(in the rows, 128 means zero)
Each path is a new rotation, seen through one point. The rows after it are directions, each followed by how far the rotation turns it, in deg/step (0 if it stays put).
Each turn is a multiple of 5 degrees from 10 to 175, or 0.
Each row of a path follows its step; steps can be skipped.
Rotation 1:
step 0: [133 123 124 132 144 129 124 131 133 118 131 129 128 122 118 127 137 130
 121 122 125 131 135 131 127 131 145 139 128 138 112 123 138 135 125 121
 114 135 132 128 121 123 119 135 124 148 116 128 118 125 130 116 121 117
 134 135 127 130 133 130 127 116 116 120 121 128 130 121]
step 2: [136 129 129 138 121 131 131 137 138 138 125 125 132 128 140 120 134 140
 143 115 117 132 132 116 134 132 115 114 139 130 122 135 110 126 124 135
 117 132 133 129 127 123 130 127 124 129 122 128 127 130 129 132 123 129
 128 126 131 130 133 125 125 108 136 124 125 149 130 126]
step 3: [126 126 131 127 132 139 130 128 125 132 124 116 140 127 124 120 127 135
 130 116 115 129 122 125 128 131 126 133 120 129 124 120 128 127 131 107
 109 134 134 125 120 128 114 125 122 136 129 127 128 132 137 131 138 125
 136 127 126 144 134 130 127 113 122 113 113 131 125 119]
step 4: [129 126 120 127 128 124 139 125 118 145 119 121 124 124 127 121 138 130
 130 128 131 144 117 134 142 128 124 135 134 130 130 133 130 142 126 115
 124 127 128 124 130 123 116 127 130 128 116 123 129 130 140 121 119 125
 126 125 139 137 127 138 115 132 118 129 114 114 123 117]
step 5: [126 118 123 135 125 130 136 131 143 120 125 124 126 129 146 132 133 121
 141 130 122 134 139 125 137 127 120 117 143 137 130 139 130 135 125 133
 114 124 124 120 124 124 124 131 132 141 111 136 137 130 128 122 115 118
 125 125 138 127 124 140 122 127 126 125 123 136 125 122]
step 6: [118 122 135 125 132 141 133 134 128 109 126 115 135 134 126 116 151 133
 134 134 122 121 129 118 125 135 125 116 119 126 125 130 128 128 135 117
 112 120 122 123 130 134 114 133 129 144 123 127 132 127 124 126 131 135
 122 135 127 129 131 137 130 121 128 119 128 133 122 128]
step 7: [129 129 120 117 117 133 132 123 120 146 127 120 129 128 128 120 141 141
 127 130 134 124 116 116 145 130 115 125 126 114 113 137 126 135 118 122
 120 121 123 125 133 129 127 131 117 136 119 123 121 130 128 124 129 142
 130 131 140 130 131 129 130 125 132 130 127 115 118 131]
step 10: [134 131 121 108 126 142 133 129 136 130 121 124 125 133 128 122 142 132
 126 135 124 136 132 124 134 136 128 134 135 123 113 130 124 134 113 136
 126 128 125 126 132 136 121 136 125 131 107 131 121 135 123 126 120 129
 116 139 140 124 134 120 131 134 125 135 116 124 142 133]
step 12: [137 123 125 116 134 128 125 131 132 125 134 129 123 136 132 117 131 131
 134 123 124 120 117 136 134 135 127 132 126 121 118 129 120 139 144 112
 121 124 114 140 122 119 120 115 119 124 124 114 133 130 133 133 137 128
 136 130 122 134 132 131 129 110 129 123 115 136 125 132]
[125 129 129 128 127 127 128 129 129 130 131 127 129 129 129 128 126 129
 126 125 128 128 126 129 123 131 128 127 131 126 132 130 127 125 129 128
 127 129 123 130 127 128 131 130 129 128 125 135 126 127 127 127 125 126
 128 129 129 128 129 128 129 125 125 125 128 125 126 130]
125
Rotation 2:
step 0: [136 119 120 125 135 122 114 120 126 118 131 132 134 132 135 144 124 124
 125 116 128 141 130 127 124 137 130 123 144 128 136 127 141 130 113 124
 117 122 122 133 124 114 139 135 124 118 130 130 122 133 132 125 127 135
 134 135 136 112 130 117 118 121 129 122 115 124 124 124]
step 2: [121 131 136 130 124 136 126 124 129 121 123 119 128 119 139 131 140 121
 126 124 115 128 135 134 132 130 126 119 138 134 133 126 135 131 145 129
 117 132 147 136 125 137 128 134 120 130 123 117 139 133 131 128 120 119
 124 129 132 107 138 109 123 131 135 121 121 130 128 124]
step 3: [125 128 135 137 127 139 131 134 130 121 125 128 116 125 125 135 144 119
 130 117 133 119 145 140 127 129 133 128 133 134 141 129 117 124 134 132
 119 127 138 131 130 135 125 135 137 120 123 115 129 114 126 125 119 123
 117 131 134 125 140 128 136 137 138 128 112 114 127 130]
step 4: [128 126 135 147 137 132 121 135 133 122 132 134 129 119 132 122 135 122
 128 124 132 123 148 139 125 128 133 139 130 144 135 135 130 129 145 131
 116 120 124 128 140 123 122 124 134 130 112 128 120 117 118 133 123 116
 144 128 134 127 129 130 136 127 133 133 126 127 121 135]
step 5: [125 133 122 139 127 126 139 133 127 125 129 140 115 129 131 135 132 124
 140 122 135 121 131 142 119 139 139 128 131 143 140 131 138 135 127 137
 125 125 118 129 137 125 118 119 128 128 125 141 130 125 134 145 114 122
 146 127 126 135 120 122 131 133 133 129 133 127 125 120]
step 7: [129 127 117 132 129 129 138 127 114 122 129 140 123 128 129 135 118 125
 123 131 136 136 122 139 113 126 109 131 127 128 131 117 134 130 133 133
 128 133 121 138 129 127 119 126 128 126 123 128 127 136 117 121 132 135
 137 130 124 119 118 111 132 120 123 114 116 114 140 118]
step 8: [118 125 121 124 129 132 136 120 122 122 122 138 132 118 124 126 128 124
 126 127 130 141 123 138 117 132 125 129 144 120 123 120 138 121 140 133
 119 133 109 128 124 136 120 133 131 122 120 122 132 141 123 125 128 138
 118 121 125 130 133 121 137 126 106 136 117 122 129 128]
step 9: [127 128 115 122 126 126 131 129 127 124 121 121 136 114 125 114 125 126
 129 133 123 140 121 124 123 141 127 121 144 134 142 130 125 130 131 121
 115 133 122 138 120 124 123 114 118 128 119 116 126 129 114 120 113 128
 119 120 128 124 137 124 135 130 117 127 122 117 117 122]
step 12: [123 127 128 129 121 138 125 134 142 128 126 133 131 123 134 142 116 131
 125 122 137 120 127 134 121 139 143 130 137 132 128 127 127 131 128 136
 122 127 136 126 131 113 119 134 114 113 127 125 126 131 139 135 136 127
 133 144 131 109 131 127 121 143 127 125 134 118 124 119]
[123 127 128 128 127 130 130 129 131 129 128 131 128 128 129 128 129 130
 126 129 127 129 130 128 129 128 129 131 131 128 124 129 129 124 128 132
 131 130 127 121 128 129 131 130 131 127 127 130 129 129 125 129 129 129
 126 129 128 130 130 131 128 130 129 128 127 128 126 126]
160
[131 127 126 127 129 127 129 126 131 127 129 130 126 129 130 132 125 129
 127 125 130 129 129 127 130 130 128 126 129 128 125 130 128 124 129 126
 131 127 128 127 127 129 131 126 125 131 127 128 125 124 130 132 126 129
 132 127 126 126 124 129 125 128 128 129 128 127 127 126]
65
[128 129 129 127 130 127 131 130 130 128 126 127 125 128 128 126 128 123
 126 132 127 128 126 128 128 129 128 126 125 129 128 127 126 130 126 129
 129 132 132 128 126 134 131 126 127 129 127 129 130 130 127 129 123 128
 128 128 127 128 128 126 124 127 132 127 130 129 128 128]
90
[124 130 131 128 129 123 125 127 127 128 126 130 126 127 127 126 127 127
 126 129 129 130 131 124 126 130 127 127 133 128 130 129 129 128 129 124
 129 125 130 127 123 127 130 128 124 126 130 125 130 127 128 126 130 128
 127 126 128 129 131 128 126 127 129 130 128 127 131 127]
40
Rotation 3:
step 0: [124 137 138 129 129 141 127 116 134 130 127 124 129 121 138 134 127 141
 137 123 136 122 122 144 134 116 128 129 116 121 122 110 142 127 115 125
 137 123 139 136 148 116 120 121 136 128 115 128 118 126 119 138 129 138
 130 135 134 116 116 131 124 123 129 128 136 132 139 137]
step 3: [134 141 119 117 120 124 130 129 122 133 144 128 135 142 124 125 133 137
 144 130 126 145 135 141 122 130 122 124 129 115 125 126 131 149 127 126
 127 132 134 126 141 118 118 113 125 131 119 128 133 123 124 143 140 126
 126 124 146 122 131 134 133 138 119 141 130 136 124 124]
step 4: [134 128 145 111 128 117 117 136 139 128 128 135 123 134 139 150 116 145
 129 131 119 139 124 126 130 127 115 134 136 131 138 127 122 130 122 127
 141 117 129 124 129 120 114 114 142 118 121 130 133 131 130 121 134 128
 125 121 126 125 128 127 132 127 133 133 130 151 130 118]
step 5: [135 127 133 138 134 135 126 121 128 141 133 133 148 125 115 136 130 135
 119 143 129 116 119 125 129 116 120 129 129 125 138 138 141 130 121 138
 136 116 128 129 135 120 123 123 141 133 118 124 135 121 125 136 149 133
 127 129 116 117 127 139 132 131 115 131 134 132 144 133]
step 6: [124 114 137 129 127 149 136 142 141 140 130 130 134 147 125 134 135 131
 117 129 124 129 131 135 141 137 130 124 133 125 138 118 130 134 117 120
 113 131 123 126 129 126 122 120 137 127 121 126 148 114 122 121 142 133
 126 125 143 131 124 129 135 131 135 134 142 117 124 127]
step 7: [125 129 131 136 139 139 128 136 139 123 137 113 131 116 128 140 135 137
 118 128 130 121 129 145 131 121 110 128 130 131 130 120 136 124 120 133
 126 141 132 134 128 103 115 123 123 128 123 129 138 136 131 136 121 133
 119 121 133 129 133 130 145 130 129 120 119 140 118 113]
step 8: [131 131 129 120 127 136 140 123 134 137 120 128 134 118 122 124 128 137
 138 141 129 137 131 153 122 125 123 117 125 137 131 122 127 129 123 128
 127 127 122 127 120 113 129 131 142 120 115 142 120 128 128 145 127 123
 144 134 134 128 131 141 136 132 127 148 143 134 134 120]
step 9: [122 151 142 123 135 121 124 120 134 136 122 137 131 134 120 141 115 141
 128 114 125 121 124 127 148 130 126 129 123 125 138 130 133 126 110 118
 117 134 117 134 119 121 109 132 130 110 135 132 121 126 123 129 134 124
 127 123 139 127 131 135 132 131 131 130 132 133 138 126]
step 11: [122 107 120 109 139 136 132 125 123 127 127 138 121 137 123 128 120 131
 137 121 127 128 123 136 134 133 134 130 127 122 125 125 134 144 123 130
 135 136 132 129 125 102 120 117 139 117 130 116 142 108 132 129 130 134
 135 134 128 133 134 124 130 142 130 134 136 139 127 121]
[130 128 129 130 128 130 127 130 127 125 127 126 127 131 129 125 129 128
 129 127 127 126 126 129 129 131 129 129 128 128 127 132 126 128 129 127
 125 129 127 130 129 124 124 127 127 133 129 125 129 131 129 127 129 129
 129 130 132 129 126 125 129 129 126 133 126 129 123 132]
95
[133 129 129 124 128 126 129 128 126 131 131 131 127 128 131 129 126 129
 128 130 126 123 128 129 130 130 129 128 125 126 129 129 130 127 129 127
 128 125 130 129 128 128 126 132 132 132 128 125 128 126 129 126 127 127
 129 126 128 126 128 126 124 128 128 128 126 127 129 126]
65
[126 127 126 127 125 123 125 125 128 130 126 130 126 130 128 125 126 131
 127 126 127 129 129 128 128 127 128 127 131 133 128 131 125 128 128 131
 130 129 128 126 131 127 124 128 128 128 130 126 128 127 130 126 133 129
 126 129 129 125 130 129 127 129 126 128 128 128 131 128]
60
